In the data rows, the value 128 means zero.
Here are some points, each followed by its number:
[ 93 163 153 141 127 140 122 122 162 132 159 130 138  99  89 124 111  91
 101 145 168 133 126 173 102 158 116 123  85 124 120 106 123  90 114 150
 126 133  88 138 127 166 158 108 137 123 152 119] 0
[131 176  96 154 169 133 141 186 106  99 121 130 107 110 138 125 146 202
 110  88 151 144 137  94 154  99 156 125 143 121 137 117 152 109 159  92
  97 150 122  94 127 123 109 106 114 117 107 136] 1
[108 106 111 101 124 123 122  70 126 153 168 111 133 128 155 155 128 128
 153 156 107  99 108 114 105 143 125 143 115  96 112 121  88 105  91 180
 129 133 121 178 149 100 136 154 131 183 161 101] 2
[189 125 169 139 114 109 170 131 111 137  73 166 129 146 148 159  83 114
 129 141 150  82 106 111 114 102 117 135 128 131 159 181 139 118 137 154
 159  95 148 153 181  43 134 139 157 199 110 118] 3
[152 186 123 196  91 121  93 154  90 141 117 115 100 127 142   5 106 145
 101 172  71 138 136 181 161  90 127  67 158 114 146  95 127 177  71  38
 116 115 189  68 132 160  99  82  86  20  82 152] 4
[174 185  97 227 153 211 114 192  72 125  78  81  70  15 117  60 108 255
 177  89 105  86 113 109 130 121 234 153 130 233 154 136 151 127 155 132
  63 127 153 154 118 192  65  71 134  89  44 132] 5
[105 136 150 120 118  85 175 109 144 113 157 153 128 144  77 144 111  71
 137 105 145 131 128 135 100 122 101 112  92 125 121 109 110 112 113 130
 143 148 101 138 109 143 158 138 113 133 176 121] 6
[138  90 124 104 136 129 121 107 149 109 147  87 154 188 158 195  94 120
 144 156 130  79 100  94 138 155 135 126 153 135 105 155 151 107 164 162
 127 128 173 150 159  91 119 178 150 228 133 122] 7
[130 108  98 100  98 116 162  74 156 126 157 141 147 123 113 198 130  89
 117 138 163 146 120 121 128 135  93 140  74 120 114 116  90  76 134 168
 155 113  73 169 124 100 158 134 127 188 171 122] 8
[138 137 210 106 144  61 147 137 145  92  70 124 155 191  83 153 132  68
 102  75 163 138 155 149 119 156 145 108 146 104 165 138 116 123 144 125
 122 138  90  97 132 112 145 136 134 132 153 159] 9
[ 92 151 136 148 137 123 133 137 161 124 112 134 128 109 105 143 111 142
  99 143 153 139 130 181 113 146 127 113  92 108 123 109  99 102 113 120
 111 151 100 142 115 147 125 120 120 136 146 131] 10
[137 131 111 150 100 115 153  97 126 142 169 160 121 172 135 165 137 106
 120 141 139 131  92  85 147 103 114 135 159 161 107 144 155 124 131 119
 157 116 190 130 135  85 138 140 143 206 155 108] 11
[143 101 107 127 101 132 133  72 144 143 169 137 108 113 126 152 108  99
 150 146 130 111 110  97 101 115  71 134 109 132 126 121 122 110  94 162
 157 118 109 184 131 110 145 137 128 163 174 114] 12
[187 192   0 178 112 200  89  65 161 144 205 109 190  81 176  97 171  60
  80 112  90 179 169  62 135 198  11 113 104  92 177 140 199  88  61 107
 103  81 104 110 176 157  56 219 109 109 130 205] 13
[114 217 139 172 183 104 120 255 109 103  79 158 119 154 126 103 149 198
 104 105 155 155 178 154 189 128 191 128 192 148 153 125 205 138 220  70
  63 174 135  21 118 148 109 131 117  91 124 183] 14
[167 118 204 129 115 107 141 109  92 136  86 122 146 173  92 151 134  55
 134 107 118 161 128 128 113 127 136 110 109 133 149 166 132 107 128 112
 157 104 159 135 133  85 138 135 120 161 147 129] 15
[138 150  91 153 141 115 142 172 103 126 117 147 140 121 140 134 154 190
 117 102 142 153 173  98 161 119 142 141 137 152 126 126 147 110 154 109
 106 175 124 113 128 102 142 138 129 147 145 165] 16
[135 140 112 145 117 125 121 133 139 172 153  96 137 159 148 136 121 152
 119 135 117 106 113  86 144 107 141 142 147 130 101 103 138 133 124 137
 131 143 149 125 165 112 147 178 140 159 125 114] 17
[109 151 143 126 108 152 102  81 169 165 185 108 156 119 100 148 123  94
 137 200 147 104 117 159  90 163 105 128  89  91 111 117  94  98  96 183
 132 108  91 179 135 143 150 125 148 168 178 105] 18
[132 135 133 162 149 109 131 154 129 122 136 130 117 143 119 120  97 132
 109 106 128 118 142 106 104 144 139 100 122 125 115 106 136 132 131 121
 120 148 135 105 136 157 125 153 133 126 134 131] 19
[116  92 145 117 121 131 144 109 109 121 148 140  89 100 144 135 147 152
 173 134  86 107 106 138  70 160 174 110 137 170 120 145 137 138 123 188
 113  94 142 174 118 170 110 111 177 137 123 131] 20
[186  95 114 124  75 211  84 111 172 185 160 108 109  74 183 109 119 144
  73 129  48  95 107  38 148 194 151 115  89 114 158 144 162  60 100 125
 117  98 119 113 153  79 104 156 116 163 129  96] 21
Which five points above are nearest to each new point by angle, seen from the average point of the numbered points? Their numbers follow each, nearest first.
[ 63 111 174 109 137  81 124 158 118  98 151 152 135 151  96 144 123 108
  82 106 140 108 145 157  86 159 156 125 126 102 110 136 143 118 130 133
 106 144 105 114 149 154 142 149 150 140 122 120] 9 19 6 0 10
[131 134 106 146 110 161 107 118 120 166 161 125 103 120 153 105 106 145
 141 175  83 113  95 113 102  94 109 135 110 132 119 115 114 151  75 147
 152 113 186 179 152 123 118 151 144 154 114  83] 2 12 17 20 11
[193  88 150 133  42 152 148 108 154 156 120 148 118 107 111  85 105  87
  87  73  68 132 127  83 153 184 126  95  82 130 203 138 157  93 128  70
 143  88  94  60  90  95 142 134  67  91 161 119] 21 15 13 4 9
[148  53 104 128  71 177 155 138 255 202 116 148 121   0 195 120 105 176
  40  99  62 120  91 105 168 133  84 184  32 199  99 124 107 100 157  98
 166 218  44 107 140 109 126 106 108  49 108  76] 21 10 8 5 12
[210  81 140 118  30 214 118 108 204 163 138 125 123 100 114  55  99  78
   4  46  39 103 127  35 153 227 123 101  60 120 202 120 140  84 113  56
 139  94  81  71 115 135 145 169  56  61 155 114] 21 13 4 19 15
[ 91 121 129  89 140 111 125 109 118 108 146 162 115 145  83 138 142 123
 112 123 144 118 142 123 119 133  90 131 136  83 140 116 119 129  95 129
 119 151  97 131 114 142 161 134 133 119 165 128] 6 0 9 10 8
[116 123 106 109 132 132   5 189 121  84 129  78 111 135  94 128  95 150
 116 153 152 101 130 115 150 140 100 141 149 155  95 206 164 135 140 138
 163 150 147 124 110 106 143 117 177 142  60 135] 7 5 14 1 17
[155 161  92 157 146 123 139 133 111 147 121 108 106 110 116  99 132 134
 146 130 143 129 127 108 121  88 106 144 111 128 136  96 124 123 132 116
 145 114  97 126 143 112 134 137 119 121 149 130] 1 4 16 5 12
[112 138 131 141 156 147 112 132 108 132 145 129 110 120 125 107 121 143
 122 134 116 133 116 131  97 124 134 116 122 120 124 125 141 126 111 130
 126 128 154 125 134 149 120 119 132 127 107 113] 4 5 20 19 1
[ 91 126 121  86 144  91 129 118 129 101 150 154 153 165 115 183 164 121
 119 129 151 157 134 125 146 152 132 134 143 104 110 144 143 110 140 166
 113 131 119 135 129 124 154 135 141 160 173 134] 8 9 6 7 2
[255  56 160  94  37 157 158 126 166 135 100 160 173  91 138  82 116  85
  76  69  34 135 137 120 193 211  92 161  97 120 246 118 157 119 201  33
 119 149   7   0 103 119 129 154  20   0 128 116] 21 13 9 4 14
[154 123 162 156 124  95 133 111 116 146 103 110 138 150 119 132 129  77
 124 129 117 152 110 138 120 113 109 133 123 147 145 137 124 123 141 119
 145  95 140 113 145 101 133 149 120 153 150 128] 15 9 3 11 6
[112  68 127  95  85 113 157  73 150 170 164 160 182 131 177 153 135 130
 148 162  80 144 105 146  98  85  99 169 108 131  49 132 113 149 162 127
 155 192 113 108 153 129 149 165 110  94  96  82] 2 17 12 8 6
[193 150  68 178 165 223 125 176  82 166  79  90 115  50 194  67 172 248
 189 136  95 103 146  94 115 121 225 142 186 197 148 107 136 144 155 160
  75  76 195 157 145 141   0  79 149 134  56 165] 5 1 20 4 14
[117 147 118 121 144 137 112 138 102 135 136 141 110 104 125 120 136 130
 158 129 128 118 131 122 130 120 134 135 121 104 128 116 135  99 141 136
  99 111 104 123 137 133 124 133 130 138 121 110] 1 5 14 20 0
[152 142  95 116 144 161 158 120 169 122 136 125 121  96 125 173 116 144
 110 145 145 109 128 100 149 149 123 129  81  98 136 118 120  64 132 142
 106 138  86 158 137 104 148 146 147 169 147 113] 8 18 2 12 21
[130 141 182 113  92 144  60 139 141  79 217  70 159 139  58 137  66 118
 148 142  82  55 123  95 178 132 138 198 114 138 119 203  92  90 166 156
 105 120 127 149 201 147 152 104  99 161  85 113] 7 18 2 17 21
[131 131 115 155 139 126 144 117 107 143 122 144 120 117 116 116 128 142
 136  97 152 115 135 125 121 112 126 121 130 130 140 136 141 113 129 109
 125 143 109 114 127 137 135 140 106 144 105 124] 1 16 14 5 19
[102 140 131 118 167 123 130 184 168 105 109 107 144 190 104 154 118 148
 131 131 168 127 139 183 181 149 134 164 180 137 121 106 168 167 181 138
 102 159 149 121 122 140 145 159 129 126 122 139] 14 9 16 1 19
[137 164 122 158 134 154  72 119 122 213 134 130 126 119 138  64 104 115
 132 183 104  81 152 149 119  80  80 140 150 122 151 116  57 192  69 152
 161  68 180 161 144 121  70  62 134 126 114 140] 4 18 12 5 2
[219 138  52 142   0  82 129  14 140 141 172 123 201 148 148  31 153  67
 103 204  65 163 194 147 173  62 116  39 149  52 167 100  77 154  19  30
 156  63 177  57 170 124  55  79  37  53 147 196] 4 13 15 21 12
[ 89 157 121 105 159 118 142 145 112 107 124 135 169 160 107 132 151  85
 118 117 158 156 181 130 165 108 120 136 148 104 117 107  87 146 133 111
 102  82 157 119  92 133  89  59 112 109 139 182] 9 14 1 4 10
[130 121 150 145  90 142 103 128 120 172 150  84 147 153 142 107 126  57
 134 158 111 144 130 129  90 155  95 160 127 151 116 113 103 161 107 153
 155  83 151 161 141 115 126 128 136 142 147 136] 18 12 2 15 20
[112 113 132 133 122 117 131 110 111 142 145 158 124 132  61 120 118 104
 131 109 158 133 131 158 116 103  88 126 116 115 141 111 132 147 120 125
 150 123  97 123 124 164 155 142 105 119 141 123] 6 0 10 9 12
[166 175  83 177 100 147 108 173  90 227 114 135  83  99 159  31 142 175
 132 182  87 130 110 132 145  92 120 158 144 167 155 115 140 167 102 110
 157 129 172 101  90  83 117 114  98  93 143 106] 4 5 1 14 17
[ 65 134 121  92 121 112 141 160 142 130 134 163 172 118 149 120 142 163
 120 150 101 161 110 166 119  82  97 197 133 123  46 125 124 186 175 117
 121 209 108  92 146 141 139 146 120  31  81  80] 14 1 4 10 16
[175  73 113 162  85 147 203  90  89 155 116 139  92  79 151 111 147 173
 171 119 109 117  99 134  76 115 167 104 124 212 133 120 150 128 128 175
 158  88 149 174 113 160 115 117 155 173  97 124] 20 5 12 3 11
[143 162 139 166 174  89 143 217 114  89  85 122 123 132 125 135 115 142
  90  78 131 129 176  97 153 110 159 105 129 133 154 134 174  90 184  56
  80 122 119  69 120 140 119 120 117 101 105 165] 14 1 16 19 9
[140 142 119 141 132 163 136 117  96 145 130 136 117 141 116 113 128 106
 154 124 150 128 104 121 124 121 105 127 134 161 130 115 147 140 131 115
 135 101 179 136 115 135 129 135 116 141 131 108] 11 15 4 5 12
[132 146 124 118  58  60 128  63 154 128 150 127 179 188 122  55 135  61
  63 180  73 135 175 214 173  78 129  59 172  33 179 107  44 182  30  64
 121  89 160  49 123 143  86  51  59  50 126 184] 4 9 10 6 13
[122  74 150 134  96 141 180  87  96 116 126 142  86  91 114  79 147 143
 173 133  99 124  99 182  32 161 138 132 142 203 163 119 135 172  87 168
 159  91 152 196 105 188 112 120 159 135 142 112] 20 12 5 2 18
[113 124 147 137 127 128 108 149 143 144 144 105 163 147 134 153 132  96
 145 130 105 115 150  73 127 146 161 105 130 118 112 132 138 102 142 131
  98  97 148 115 166 127 115 140 140 163 127 130] 7 17 21 15 19
[128 151 108 163  98  99 127 133 151 170 125 146 108 142 118 106 118 144
  96 163  99 107 122 131 168  93 108 139 146 129 141 118 130 161 112 101
 140 142 151 122 107 113 148 146 107 102 177 114] 4 17 11 14 16
[ 97 135 152 142 145  88 114 159 114 122 114 117 119 131  88 121 125 102
 121  93 165 124 154 147 132 121 124 102 128 106 151 133 144 129 152 129
 116 116  69  84 137 151 154 111 125 102 134 140] 9 14 19 0 6
[122 108 130 104 134 116 141  96 159  97 143 140 120 135 102 184 112  99
 115 124 154 117 137 151 100 162 108 132 101  99 144 118  89 108  96 171
 127 142  68 190 135 123 132 146 156 169 193 129] 8 18 6 12 2
[105 108 163 115 138  90 160 144 182  73 128 137 155 213  82 187 109  91
 144 120 181 121 159 165 157 168 118 120 177 131 135 123 184 146 178 136
 114 136 132 121 123 144 168 185 141 157 161 156] 9 7 6 14 15
[137  38 150 129  50 114 186  83 152 133 127 120 129 119 155 152 121 124
 169 113  69 106 104 140  89 181 159 134 120 217 147 136 122 135 144 179
 143  95 152 190 116 163 130 147 135 161 178 129] 20 12 2 7 8
[114  99 151 106 135 120 182 106 114 113 117 135  99 101 125 121 141 150
 154 116  98  94 100 179  54 167 187 126 133 168 136 106 109 134 109 196
 109 119 133 179 100 184 100 128 156 131 136 115] 20 5 2 10 0
[136 156 114 130 135 135  95 140  95 120 156 101 129 138 114 139  90 134
 148 142 126 100 130 112 131 123 130 140 125 129 111 151 128 116 134 152
 128 121 142 146 133 124 130 110 150 165 129 136] 7 2 5 18 17
[158  90 185 110 101 127 170 119 140 115  71 151 139 133 136 178  95 104
  91 137 158  93 114 133 113 169 127 151 113 143 155 175 132 112 120 159
 113 131 121 184 176  32 139 155 153 181 159 126] 3 7 15 8 9
[ 95 100 121  80 148 127 125 123 149  97 126 120 118 175 118 170 111 123
 135 149 164 112 111 155 159 145 112 149 175 129 134 143 134 149 147 148
 136 125 162 145 111  97 128 155 139 171 131 122] 7 11 2 9 3
[158  92 115 146 106 124 165  88 134 145 131 116 156 112 146 119 143 115
 169 132  93  99 155 139  99 140 176 106 153 175 134 109  88 154 106 187
 114  64 161 181 118 165  53  89 147 129 133 176] 20 5 2 12 4
[137  91 130 135 106 168 153  89 101 144 132 109 104 114 157 101 144 151
 178 151  86 100  90 159  66 153 162 138 145 204 140 103 139 167 101 195
 134  81 183 201 118 172 100 143 174 145 132 105] 20 5 2 12 18
[164 121  92 132 173 208  88 143 124 141 114  90  73 127 181 118 129 179
 169 173 123 114 102 116 154 136 143 140 176 125 136 143 125 155 117 131
 132 122 190 159 130  83  98 103 162 159  87 123] 5 7 20 17 21
[110 108 187  99 153 114 117  58 146  68 108  96 231 185 223 148 180  65
 118 153 175 190 202 186 161 148 215  31 183  41 111 125  73 156  59 148
 134  75 169 127 114 127  55  78 144 149  70 220] 9 15 4 7 10
